One turn moves every row onto another: examples first, then more rows asked:
Z_194: [ -9   2  24  -9 -45 -10  29 -16 -54   2 -12  35   3  18  25 -36  28 -21
   5 -57 -32 -37  11 -13  11  23  -2  13  -3  22 -40 -47 -54   6  27 -35]
Z_506: [ 14 -14 -17 -30  -5 -18 -15 -35  -6  48 -26  41   3 -16  20  37  22 -14
  -4 -22 -34 -15   9  37  13 -51 -56  -1  -5 -12  -1  16 -52  28   0 -13]
Z_78: [ 56 -30 -22 -12  -7  17  -6 -37  15  16  -1  18  25  16  64 -22  -4 -39
 -14 -11 -58 -18   5  -5 -40  25  17 -23  -1   4 -14 -19 -22  21 -15 -51]
Z_223: [ 45  -5 -52 -10 -39   6  -8 -40 -33  44  -5  31 -21 -24  35  40  -6 -11
  -7 -24 -36  18  25  23 -41 -14 -30   9  -1 -22  29 -18 -29  19  13 -17]
Z_361: [ 14 -16 -10 -33 -38 -15  -4 -20 -11 -35  -7 -11 -29 -34  16  -2  20 -21
  -1 -20 -23   7 -14 -10  11  40 -20 -12  17   3 -27 -55 -66 -19  23 -45]
Z_225: [ 41 -22  16  -2  15  10   2   4  14   8 -29  -5  10  20  35 -21  28   5
 -15 -27 -26  -2 -27  54   1   4 -32   2  13 -17 -18  23 -26 -21 -27 -58]
Z_502: [-12 -15   1  -8   1 -23 -11  15 -10  14 -16  35 -13 -12  48  10 -34   9
  36 -31 -28 -37  -3  29 -25 -23  19  32 -33  -3  16 -17   1  59   8   5]
Z_629: [ -6 -34  22 -18 -26 -11  -9  32 -22  27 -29  29 -22 -41   7   0   3 -13
  27 -34 -19 -14 -13   0 -54   9   8  26 -44   9   9   5 -22  40  -7 -11]
Z_185: [ -8 -21 -39 -31  -8  -9   6 -22 -11  40 -17  27 -11  -8   7  48  25 -30
 -11 -15 -15  -4   4  34 -18 -50 -60  11 -15  -5  -5  16 -22  14 -22 -35]
Z_420: [ 15   7  -8  18 -31   6  19 -13 -25  44 -21  -5  41  37  21 -40  23  16
  29  -6  -6  16  -9   2 -37  13  -6  -8  24  19 -16   5  -8  39 -19 -42]
Z_148: [ -2   2  11 -15 -51  29 -21 -31 -38  -8 -25  30  23 -37  18 -23  43  43
  13 -24 -24   4 -24  43  20  17 -15 -14  -1  19 -25 -39 -55  -5  36 -33]
Z_816: [ 19 -12  -3 -25 -46 -25   1 -13 -13 -37  -9 -13 -11 -20  34  -6  11 -21
  10 -15 -20   6  -1 -10   5  35 -19 -18  19  12 -48 -60 -58 -28  30 -49]
Z_841: [-13   0  -5 -34  -3 -21 -20 -27   3 -19  16 -26   9  25  33  12  -1  10
 -34 -41 -10 -31 -34  19  -8 -19  -7  -2   9 -27 -48 -75 -17  -6  33 -28]
Z_715: [-11   2  17 -16 -37   4  20 -26 -57   9 -10  38  -6   3  13 -39  32 -19
  -8 -51 -38 -26   7 -22   5  20   6  19  -3  31 -23 -55 -59  15  21 -24]
Z_521: [ 58 -19   3   6  -5 -11  15 -24  18  -3 -30  -9  27  23  42  12  21 -15
   8  -5 -25   2 -46  45  17  -5 -23  -3  19   3 -11  -7  -8  20 -37 -47]
Z_723: [  7 -43   7 -19 -15 -20 -36  34  11  -3 -20   5 -20 -49  16  17  -8   9
  24 -26 -21 -17  -6   1 -53 -15   0  -6 -27  17  11 -23 -40  48  -3 -41]
Z_587: [ 60   7 -16 -12  -5  10  -4  -4 -10  24   2   1  -3  57  43 -29   3 -32
 -17 -18 -57   0   4  17 -57   3  19 -10   3  -4 -24  -7 -27   2   5 -34]
Z_691: [-43   6 -10 -29 -33  -2  17 -25 -27  -9  15  17  38  31  50 -16  -3 -37
  22 -54 -11 -28 -12   1   1  20  -5 -12 -28  -6 -25 -38  14 -12  26 -14]
Z_944: [ -2   4 -15   8   2  18  14 -27  -5  39 -28   8  44  13  61 -51   1  33
  25 -11 -20 -10  21  15 -15  30  -6  -2  21 -14 -18  15  -8  25 -16 -42]
Z_283: [-17  -1  -3  -9 -42  15  24 -22 -40  -7 -11  16  28   5  47  -5  16   9
  -2   1  -3  -1 -38  48 -10  -1 -18  31  -6   4 -61 -69  26 -32  14 -32]
Z_834: [ -8  -5   6 -29 -14 -24 -16 -19  -1 -22  12 -26  24  23  47   3  -2  10
 -24 -38  -7 -31 -18  13 -17 -11  -7 -14  10 -16 -66 -72 -18 -21  37 -39]
Z_363: [-16  -8 -31 -16  -4 -12 -21 -38 -12  47 -21  12  34 -23  28  22  -7  14
   1 -30   4  28  30  -4 -39 -45 -36 -11  14   5  24 -10 -24   7 -20  -5]
Z_396: [ 32 -19 -28 -17 -24  11 -16 -44 -26  69  -4  29   1 -20  32  34   1   0
 -43 -35 -28  -8  12  16 -63 -25 -29  21  -6 -37   4 -22 -18  17   6 -17]
Z_286: [  3 -12   7 -30  12 -44 -25  29  11  16 -25  -6 -32 -26  41  11 -31   1
  22   0 -26 -19  -5  16 -41 -23   5  31 -18 -22 -21 -26 -13  35   8   6]
Z_114: [  9 -53  22  -1 -14  -1 -34  29  -7  26 -35  43 -10 -61  23  -8  -2  30
  16  -9 -21  -6 -22  25 -45 -16  -1  30 -20  12   2 -27 -26  22  -3 -19]
Z_307: [  6   0  -4 -14 -11 -12 -17  18  -8   6 -46  10 -11 -36  37  31 -13  18
  45  -3 -24  -4 -23  58 -50 -21  21  25 -33  -9   1 -28   6  32  -3   0]
Z_246: [ 16   2  20  -8 -59  25  -8 -26 -40 -12 -27  34  35 -28  40 -21  35  31
  19 -29 -28  -1 -21  48  17  20 -15 -14  -5  13 -35 -47 -41 -22  39 -35]
Z_180: [-51  20 -22 -41 -20  10   7 -35 -27  -7  17  15  29  25  44 -15  -4 -32
  11 -51 -20 -19 -14   3  -5  13   6  -8 -31  -8  -8 -45  14  -6  23   0]
Z_306: [-36   7 -19 -21 -29  14  18 -33 -34  -2 -11   9  19  -2  35  -3  17  16
  -5  13   0   0 -45  46  -3  -5 -14  36  -3   0 -55 -64  27 -14   9 -20]
Z_408: [ -4  14 -21 -15   0 -21   4 -38 -30  53 -50   7   4 -27  22  23   7  14
  -5 -23 -10  20  51   1 -37 -35 -25  18  23   2   1 -13 -48  10 -26  -9]

Z_148 goes to Z_180
Z_420 goes to Z_587
And these:
Z_629 goes to Z_286
Z_283 goes to Z_194
Z_363 goes to Z_223

